One vector is turned by the same rotation once a step. Each row is the vector after some number of steps, and that number follows the row.
The counts run from 0 to 1417.
[  0 -39  25  15   7  19 -27 -14  13  12  28 -17 -16  -3  40 -11  -4  26
   0  -7 -29 -29 -26  33   3 -10  25   6  -5   7 -25  10 -14  -2 -25  13
  11]
1161
[-20 -37  -4 -12 -13  -9 -45 -14  26  23  41  -4 -25  12  43   4  12 -13
  -8 -19 -16 -16  14  16  -4  13   2  10  12  17  10  -2  14  -7 -17  23
 -14]
278
[-14 -24  17 -52 -33  -7 -17 -29  18  -5  27   1  -7  -7   8   7  13 -16
   4 -10   6 -13  16  28  42 -17  29  18  -6  25  -8 -12  28 -12  -5  33
  12]
42
[ -7 -38  20 -34  28 -25  -6   0  18   0   7 -18  18 -49  19  15  17 -16
   7 -16 -25 -16 -15  28   4 -21  20  24 -26   5 -10 -15  15 -11  11   3
   5]
1314
[-13 -16  24 -34 -46   0  19 -16  10   8   9 -19   1  -9  40  24  -6  -3
  -6  -1 -29  -3   0  19   4  24  19  13  18   8 -27   1  12   4 -10  49
  20]
474
[-10 -28  15 -31  -6 -14 -36  -6  -2  11  21  15 -22  31  32   6  10 -17
  -7 -17 -23 -30   7   1  32  -6  -3   8  20  16   0  14   8  -7 -17  40
  11]
1256
[  4 -45  22  -7 -12   5 -15 -16   7  11  22 -23 -24  12   2  -5   2 -11
 -30  -4 -38 -28   0  -6 -14  14   7  -3   1   1 -22   8  37  17 -41  26
  19]
555
[-39 -56 -16 -34  -9  -4 -19 -21  24  15  -6   1  17 -19  35   4  20  -2
  -6 -14  -6 -23 -30  20   0 -19   3  29  -3  14   5 -11   0 -23   6   7
   4]
504
[-29 -29  -4 -29 -14  16 -25   3  19   9  27 -27 -22   5  35  14   1 -10
  -4 -21  -4 -24 -18  29 -14  15  -5  17  -2  -3 -10   1   3  19 -20  25
 -35]
384
[ -3 -17  -5 -19   0 -20 -18 -12  23  12  47   2 -30  -9  49  18 -15 -15
  29 -19 -20 -23  -9  17  11   4  18  15 -29 -21 -28  -4  10   1   2  17
 -10]
1272
[-47 -51   4 -15   1  -7 -16 -15  -7  18   6 -10  14 -36  26 -12  25  -4
 -12  10 -33 -12 -40  13 -13 -16  13  14 -18  12 -29 -12 -14  -7 -10  14
  12]
1398
[  1 -61  20 -15 -21  -6  -7 -12 -35  -4  -7 -10   2   9  48  -3   4   0
   3 -11 -35 -34 -25   7  18 -19  15   4 -16 -16 -10  36   6 -12   4   3
  14]
18
[ -3 -33  38 -43  -1   8  -6  -7  16  -6  17 -16  -5  -4 -14  11  19 -20
 -27 -21 -11 -25  16  33   1   2  -9  23   0  18  -3 -10  41   3 -27  14
  21]
1136
[ -1 -53  22 -16 -12 -16  -7 -20 -37  -7 -17 -13  -5   1  39  -5   6   2
   0  -9 -40 -28 -12  17  20 -29  24  -1 -18  -3 -20  22   1 -13  18   5
  14]
19
[ -4 -17  33 -49 -22   2  12 -16  -8 -11  28 -22 -10 -17   3  15  12 -15
  -2   5  -7 -41 -13  21  10  -5   6  33 -37   1 -31  -5  14   5   6  14
 -28]
1124
[-19 -52  15 -10  15   6 -46  -8   0 -15  -8  -9 -13 -35   1  -6  12   3
  -3 -33  -5 -10   4  46  18 -26  19  24 -14  17  -9   3   1 -19   5  -3
  13]
925
[-16 -22  35 -55  -3  -2   4  -1   6  -2  15  -8  10 -14  18  16  28 -15
   3   4  -3 -37 -29  38   0 -13   0  28 -26  14 -19  -6  11  11   6   4
 -15]
813
[ 11 -24  16 -35  10 -22  -5  -2  20  10  40  14   4   4  34  18 -10  -7
   5 -14 -42 -18  -4  13  15 -13  -3  12 -10 -22 -27  -2  31  -9 -13   0
  39]
250
[-29 -31  15 -48 -25  -7  12 -20  -4  -2  17 -30   7 -28   7  -1  17  -4
 -16  10 -12 -34 -15  33  -4  -7   6  23 -19  13  -3 -13  15   2 -17  20
 -27]
309
[-13 -48  24 -16 -18 -11   6  -2  17  20  17 -22   8   2  38  24  33 -41
  -1  -7  -9 -11 -25  14   1   8   7   3 -15  11   5  -4  21  12 -19  24
   3]
395
[ -3 -38  19 -46   5   1   3   4   5 -25 -14 -26 -15 -26  -8  22   0 -18
  -7 -38  -3 -37  -8  26   4   8   4  34 -24 -11  -5   2  36  -1  -5  13
  -9]
220
[  6 -29  -7 -46 -28  -4 -21 -30  12  -4   9 -23 -33  13  12  10 -18   5
 -18 -33 -27 -16  34  16  11 -12  13  14   5  12 -15  -4  25 -12   7  25
  -3]
947
[  0 -42  10 -29 -24  20 -12 -26  35  -2  27  -4  21 -19  16  -9 -10  30
 -22  -5 -27 -18  -3  27  -7 -15  11  24   6  18 -26   0  24 -13 -17   5
  35]
743
[  5 -24  35 -29 -20   6   8  -8  -7  -3  44 -19  -9 -17  11  14   2 -23
   1  -7 -14 -35 -10  16  17   0  13  25 -38  -7 -33   1   0   6   2  13
 -27]
1123
[ -5 -42   1 -33 -25  -3 -16   2 -18  -6  -6 -11 -18  -3  23  26  -9 -26
   1 -52 -19 -18  -6  11  12   4  -2  26 -14 -16 -31  24   9  -3  30  11
  -7]
1112
[  6 -32  23 -23 -15   0  -9  12   6 -21  18 -22 -13 -14  19  18 -19 -13
   3 -52 -14 -13  15  28  29   0  25  13  -3 -18  -6  15  24   1  -5  25
   2]
1034
[  2 -34  46 -33  10 -12  -8  -1 -18  -2 -17  -4  -9  14   9  10   3 -11
   4   1 -32 -25 -14  10  10 -16  16   0  -8   1 -42  15  30  11   0  23
  51]
1146
[  5 -41  32  -6   2  -9  -2 -25  27  24  38  -2 -10   8  19   9  10 -17
 -13   8 -35 -29  -6  15 -12   3  -5  -1 -12   0 -25  -9  40  13 -38  14
  38]
1060
[  0 -48   7 -33 -26 -15  -3 -30   3   3  29   4   8   7  32 -11  10   8
 -20   8 -30 -44 -10  -6  20 -19   4  13  -5  -6   5   8  19 -23 -24   8
   6]
1332
[  0 -42  24   1 -37  10 -40 -22  -3   4  32  15  -8  -1  14  -7  15 -26
  -2  -3 -18 -28  -5 -19  26   2  26  17 -14  15 -39  17   9  -9   2  22
  22]
939
[ -8 -41  20 -31   9  -5 -17  20  20   3  31   8  20 -33  22  26  11 -22
  10 -29 -14 -30 -31   9  14 -13   3  36 -18  -7 -20   0   3  -7   8  -5
   0]
1316
[-12 -30  19 -26 -26  24 -12  -2  -4 -27   5 -21 -18  -3  16  -2  -8  15
   9 -30  11 -29 -13  51  23 -10  24  21 -20  -9 -20  28  23   1  -9  12
  -3]
535
[ -9 -34  21 -42 -27 -21  -5 -40 -14  -4  21  -9  -7   2  17  -2  24 -12
  -8  10 -11 -36  13  29  16  -5   2  17 -28  20  12   2  27 -15  -5  10
 -16]
1019
[-21 -41   6 -18 -16   2 -35 -14  15   6  32   3 -12  10  44  13  14  -4
 -10 -15  -7 -34   0  27 -12  24 -15  26   6  10  20  14  14 -11 -20   3
 -22]
1094
[-27 -29  24  -3  -4   9 -15  -3  22   4  25 -13 -15 -40   1   8  -1 -11
 -20 -10 -27 -12 -12  13 -12  33   4  23   0   3 -37 -14  -1   0 -37  33
  21]
971
[-21 -22   8 -26   5 -18 -27   1  -4  -5  21 -31 -34 -29  18  21  -3 -22
   4 -36 -18 -11  15  41  -4  12  10  24 -18   9 -21  -3  -3   6  19  22
 -35]
1196
[-20 -36  14 -11  -6 -13 -25 -22  -5   2  -8 -12 -43   8  16   7   0  -6
 -11 -36 -20   0  36  34  19  12  16  -2   4  10  -2  -4  22 -16 -24  37
  33]
364
[ 11 -60  41  -5  -9   8  -1   4 -21   1   8 -31   4   9   5   9   8 -26
 -26 -25 -46 -27 -12  -1  -8   5  -5   4  -2 -14 -18  21  19   7 -20  11
  17]
1222
[-12 -39   4 -13  -9  15 -25 -36  13 -12  11 -11 -25 -11  18 -23 -16  37
   1 -12  -5 -34  -8  45   7 -17  21  11 -23  -1 -20   0  17 -12 -28   0
  17]
848
